Rotation paths and how fast each direction turns (degrees each step)
Each turn is a multiple of 5 degrees from 10 to 175, or 0.
Rotation 1:
[-13  -2  13   2   8  22  16   4  16  -1   6  19  -6   2   6   1  -1  -8
  19  20  14  10 -10  16   9 -25   8   8   0  20 -13  -8   3  16  -7  -1
  -3 -11   0   2   1  -1]
[-17   0   9   9  10  13  14   0  13  -2   5  10  -9   7   0  -7   3  -8
  17  15  15   4  -5  16   3 -27  11  21   5  25  -6   0  10  11  -1  -1
 -12 -13  -4   9  -2  11]
[-19   2  13  17  13  17   4   6   7   0  10   3 -11  11  -7  -5  14 -16
  10  20  12  11   2  19   2 -19  16   9   9  21 -11  -2  11  10   3   5
  -9  -3 -10   1   1  13]
[-26  -3  15   8  14  23   6   6   3   5   9   9  -2  11  -7   8  12 -17
  11  23  11   4  -1   7   1 -21  14   6  -2  14 -13 -10   6  16   6  11
  -4   2  -4   5  -1   4]
[-25  -5  15   7  18  24   5  -2   7   0   4  11  -6  12  -5   8   9  -4
  14  19  11  -7   1   6   9 -34   8  17  -7  12  -9  -6   6  12   4   0
   2   0   2   7 -10   8]
[-14  -3  16  11  14  24   3   1  11  -5   9  12 -18  12   1   0   4   0
   7  22  10   7   2  16  16 -31   8  11  -1  15 -16  -2   3   8  -5  -8
   6  -3   2  -3  -7   6]
[-15  -4  12   4   7  22  14   8  15  -1  10  17 -12   4   2   0  -2  -9
  14  21  11  12  -9  18  10 -23  10  14   0  20 -17  -2  -1  15  -9  -1
  -1  -7  -2   0   5  -4]
[-16  -1  12   7   8  16  13   4  16   0   3  12  -7   4  -1  -2   3 -10
  22  15  16   5  -8  17   3 -26  10  23   2  21  -4  -2   6  14  -1   1
 -11 -10  -4  10   7  11]
[-16   3  16  15  13  16   4   5  10  -2   8   3  -8  11  -2  -6  12 -10
  14  15  15  10   3  16   1 -23  17  12   8  23  -7  -7  12   9   5   4
  -8  -8  -7   2  -2  19]
[-22  -2  14   8  20  25  10   7   3   1  10   7  -3  11  -5   4  13 -20
  10  22  13   7  -1   7   2 -20  14   4   5  19 -17  -9   8  12   4  10
  -1   1  -7   2  -6   5]
[-24  -4  12   7  18  25   8  -5   4   1   3  15  -4   9  -6  10  11 -10
  14  23  11  -7  -2   8   8 -31   5   8  -5  13 -12  -3   8  13   1  -1
   0   0   0   8  -7   3]
[-21  -1  16  14  11  19   3  -4  11  -2   8  12 -16  13  -1   0   3   3
   8  24   8   3   2  16  15 -33   7  11  -4  14 -12  -2   7  11  -5  -7
   1  -5   3  -1  -9   5]
[-17  -6  14   8   5  19  11  10  15   1  13  12 -16  10   0  -3  -1  -7
   7  21  10  12  -5  16  11 -24  13  20   1  16 -18  -1   0  12  -7   0
   1  -4  -2  -2   3  -2]
[-14  -5  14   5   8  22   9   7  19   1   4  12  -8   2  -5   1   5 -12
  21  16  14   6  -8  17   5 -24  10  24   0  18  -6  -2   0  13   0   3
  -7  -4  -5   9  12   8]
[-12   2  18  11  13  19   4   4  12  -3   4   7  -5   8   2  -1   9  -9
  20  13  17   9   0  15   3 -25  14  13   4  21  -3 -13   8  11   7   3
  -7  -9  -4   4   0  21]
[-17  -1  14   8  21  23  12   7   4  -3   9   6  -4  12   2   0  10 -16
   9  18  16   8   1   8   2 -23  14   5  10  23 -17 -10   9   8   1   6
  -1  -5  -5   2 -12   9]
[-23  -3   8   9  18  25  11  -4   3   1   6  15  -5   7  -7   7  11 -15
  14  24  10  -3  -3  11   6 -27   5   4   0  17 -15   2  10  11  -3  -1
  -2   0  -5   8  -5  -1]
[-24  -1  14  16   6  17   3  -5   8   3   6  15 -12  13  -5   2   5   1
  11  26   5   1  -1  17  13 -30   9   8  -7  15  -9   0  11  16  -3  -4
  -5  -5   3   3  -4   4]
[-23  -5  16  10   6  15   7   9  13   2  13   9 -17  15  -2  -3   1  -2
   5  22   8   9   0  13  11 -26  16  24  -2  14 -14  -3   2  12  -4   2
  -1  -4   0  -1  -1   3]
[-14  -7  16   5  10  25   8  11  16  -1   6   8 -11   4  -7   1   6 -14
  16  17  13   8  -5  14   5 -24  11  26   0  15 -12  -1  -4  10   0   3
   0   0  -6   5  11   8]
[-10   1  20   7  13  25   4   4  15  -3   0  11  -4   3   1   3   7  -8
  24  14  18   8  -2  15   6 -26   9  10   1  19  -4 -14   3  13   5   3
  -3  -7  -2   4   3  18]
[-15   0  13   7  20  19  16   4   8  -5   7  10  -5  12   8  -2   5 -10
  13  15  17   7   0   8   4 -26  12   6   9  24 -15 -12  10  10   1   2
  -2 -11  -3   2 -14  10]
[-20  -1   6  12  19  21  13  -1   4  -2   8  12  -8   8  -5   1  11 -17
   9  22  11   2  -2  14   4 -25   7   5   7  22 -16   5  13   8  -5  -2
  -4  -4  -8   6  -6   0]
[-27   0  13  17   5  18   3  -4   6   4   7  14 -10  10  -8   3   8  -7
  14  27   6   3  -3  19   9 -26   9   4  -6  16  -9   1  12  17  -2   1
  -9  -3  -3   4   2   2]
[-27  -4  17  10   5  14   6   6  11   5  11   8 -11  18  -5   0   3  -2
   7  22   8   4   0  10   8 -28  17  23  -5  11 -10  -6   3  16   2   5
  -4  -3   2   2  -3   6]
[-15  -8  17   7  16  25   4  10  14  -2   9   6 -13   9  -6   2   8 -11
  10  16  12   6   1  10   8 -26  12  28   0  12 -14  -2  -4   6   1   0
   5   2  -4   3   2  11]
[ -8  -2  19   5  14  31   4   4  15  -4   3  15  -6   2   0   6   6 -10
  21  16  16  10  -4  16  10 -25   7   7  -1  17  -9 -12  -1  12   2   0
   3  -3  -3   1   5  12]
[-16   1  13   4  14  18  17   2  12  -3   4  15  -3   7   8  -1   2  -6
  18  16  17   6  -4  12   6 -27  10   5   5  24 -11 -13   9  14  -1   0
  -4 -14   2   4  -9   8]
[-18  -1   5  12  16  16  14   0   7  -4   8   8 -12   9  -2  -5   8 -13
  10  19  14   4  -2  16   3 -26  10  13  10  25 -15   6  13   6  -5  -4
  -7  -9  -8   6  -6   4]
[-25   1  11  18   7  20   2   2   5   3   9  10 -10   9 -11   1  12 -14
  12  27   7   8  -3  21   5 -21  12   5   1  18 -12   3  12  15  -1   4
 -11  -1  -7   4   4   3]
[-30  -3  17   9   6  17   4   5   9   7   9   9  -6  15  -6   4   6  -6
  12  23   8   2   0   9   5 -26  16  17  -8  11  -8  -9   5  19   4   9
  -6  -1   2   5  -2   8]
Directions:
[-3  2  1 -1 -2 -4  0 -5  1  1 -4  2  3  1  3  1 -2  7  5 -1  1 -5  0 -1
  0 -4  0  1 -5  0  6 -4  3  4  3  0 -4 -4  5  3 -3  4]  110
[-7  3  3 -2 -1  4  3 -2  4  1 -5 -2 -3  1 -3 -1  4 -1  0 -2  1  2 -2 -3
  4  6  2  1  0  7 -3 -1  0  5 -4 -5 -1  4  3  0 -1  4]  0
[-6  2 -3  4  2 -2  0 -3 -7  2  1 -2  3  2 -3  1  5 -4 -2  2 -1 -3  2 -1
 -4  1  1 -7  2  2  0  2  8  1  2  3 -4  1 -2  2 -5 -1]  55
